500 stands for zero in the data rows.
Every row has a hidden score. In each pair, how much higher is the second row's than the first's? 7 means about the same, 15 much higher and 0 much lower.
447 615 410 570 440 566 393 490
499 465 687 408 593 480 462 537: 4
483 583 438 636 522 544 405 580
400 427 648 354 679 607 530 685: 4
566 628 398 555 389 643 325 617
364 521 610 394 561 560 503 646: 3
507 574 376 634 650 527 404 450
534 288 342 540 573 432 621 518: 15
601 349 365 533 683 441 628 433
506 560 493 629 413 541 435 536: 13
468 465 628 400 495 487 478 394
453 696 391 544 430 563 342 508: 5
487 513 704 482 567 567 466 567
542 549 432 616 421 419 378 502: 11
578 329 399 515 608 604 606 429
459 634 437 514 368 567 326 495: 10
531 660 434 552 408 486 335 541
457 648 466 555 290 423 422 533: 11
480 697 508 560 340 449 368 560
506 700 399 549 384 556 311 526: 5
431 394 372 556 551 330 687 301
426 402 328 525 644 424 707 262: 4
457 344 382 563 563 328 654 263
481 547 462 629 441 461 409 394: 8
452 346 361 597 637 522 766 259
583 486 509 601 526 624 605 446: 8
523 618 524 551 374 424 346 548
581 676 446 506 466 355 368 526: 3
323 517 632 376 608 654 580 616
554 658 393 503 429 583 269 424: 11
530 598 612 609 497 444 446 537
475 653 452 535 346 387 376 545: 11
444 411 632 373 656 608 481 620
446 538 524 345 542 622 551 679: 9
472 588 393 640 511 504 387 499
453 362 617 366 683 578 492 653: 5
510 550 697 336 573 621 453 720
307 533 615 357 613 562 532 642: 6
564 414 700 357 680 629 548 640
481 422 565 415 474 590 512 533: 14
562 457 437 588 440 452 564 435
471 479 650 357 619 572 518 636: 0
536 664 498 445 309 378 431 550
598 340 436 588 642 375 659 517: 1
549 659 324 522 357 366 289 469
566 351 366 566 658 494 614 464: 2
499 439 750 340 608 584 486 714
450 582 325 592 476 474 325 573: 9
554 478 441 573 323 470 484 384
590 671 419 532 418 455 402 498: 0
473 617 365 597 409 473 315 475
469 543 491 606 431 456 383 548: 7
554 588 423 622 471 470 455 597
570 319 337 575 549 545 632 410: 9
547 498 730 350 684 630 568 611
496 629 399 616 425 527 451 392: 14
411 496 639 386 596 596 508 616
556 263 376 535 546 516 657 492: 13
462 455 724 329 695 596 510 591
456 664 450 520 409 581 272 539: 13
528 457 533 598 504 392 592 370
552 714 519 492 325 301 429 613: 9
514 723 552 511 188 434 487 598
586 481 572 324 764 501 437 672: 0
474 729 342 547 369 424 358 483
507 664 413 524 396 485 340 508: 7
475 506 628 339 592 686 512 594
556 677 653 529 293 490 438 471: 14
490 482 647 348 645 645 467 638
384 554 574 356 554 553 554 630: 9
368 378 383 519 597 297 703 260
394 455 672 326 588 491 560 681: 6
510 317 253 545 691 316 685 279
547 499 561 612 372 498 556 424: 15
586 463 615 596 538 603 597 348
421 631 354 612 393 394 359 491: 9
441 401 384 554 650 467 688 258
535 488 632 387 571 590 405 517: 8
529 641 424 541 153 422 403 562
459 296 430 509 533 497 656 260: 0
670 270 387 511 606 450 580 536
393 454 632 423 513 564 395 546: 7
484 463 652 434 549 585 511 523
504 395 351 576 593 399 636 538: 7
576 595 338 581 465 436 426 477
460 468 650 321 581 616 582 681: 5
620 459 525 596 580 529 610 416
511 671 583 526 357 465 438 567: 11
472 367 402 541 556 454 650 276
357 456 666 344 487 602 538 634: 8
487 377 703 346 718 682 436 689
512 428 392 576 523 337 694 222: 13
580 434 604 625 436 534 587 536
555 695 376 524 469 499 302 487: 1
590 311 370 516 517 426 621 473
493 283 380 541 615 326 685 320: 4
547 582 419 570 545 582 264 460
502 571 542 641 456 491 362 513: 10
508 524 621 430 541 607 529 559
411 326 416 615 674 481 766 187: 6
476 499 666 399 505 510 535 485
487 656 502 533 258 464 397 573: 13
534 676 585 524 271 377 389 566
499 685 582 537 244 406 408 586: 8
548 672 519 540 342 369 388 547
506 584 521 618 415 577 407 526: 6
490 450 684 349 629 643 468 676
548 594 412 632 555 484 318 541: 7
611 370 357 580 551 487 640 539
480 341 428 541 539 503 672 458: 8
399 496 678 340 576 705 523 683
460 448 653 419 590 549 526 492: 7
549 342 392 552 541 623 597 463
518 478 747 327 794 722 511 595: 0
567 659 469 539 320 440 294 487
590 726 556 569 236 425 446 636: 9
520 322 423 575 658 444 625 205
493 332 361 554 547 383 670 283: 11
413 479 534 315 572 617 542 722
542 467 419 540 382 460 576 404: 14
429 364 281 549 516 431 622 247
481 434 704 452 523 576 458 522: 6
525 494 676 457 468 604 426 542
511 586 429 567 438 444 387 422: 6
612 477 508 573 496 595 621 351
520 670 443 547 360 407 477 550: 8
449 406 576 380 314 547 463 543
519 464 520 604 514 535 652 453: 0
530 483 499 540 538 488 573 426
492 633 365 522 373 517 296 527: 10
613 358 522 564 643 442 625 418
393 337 314 584 587 413 639 255: 9
342 491 720 330 600 541 519 746
313 354 405 575 598 340 638 250: 9
516 504 657 355 647 451 534 652
674 456 439 561 502 585 572 419: 13
510 375 333 586 535 440 645 232
480 499 709 379 603 509 430 505: 3
498 554 671 397 565 620 530 467
378 504 642 326 482 595 557 602: 11
516 454 512 554 412 525 560 412
457 709 407 561 297 539 363 573: 7
530 554 362 603 391 504 418 523
500 573 458 607 375 377 384 514: 7
390 380 315 556 600 369 635 198
366 542 649 383 562 623 541 688: 6
597 432 477 605 292 436 593 439
560 317 378 508 634 504 558 456: 0
495 696 401 521 317 423 268 509
414 469 596 425 550 538 528 547: 3
355 469 553 315 561 507 468 679
466 329 396 560 601 324 727 271: 8
491 482 672 387 751 605 447 647
550 461 594 622 492 358 582 417: 15
463 586 435 601 402 518 396 502
532 466 585 611 547 591 591 434: 4
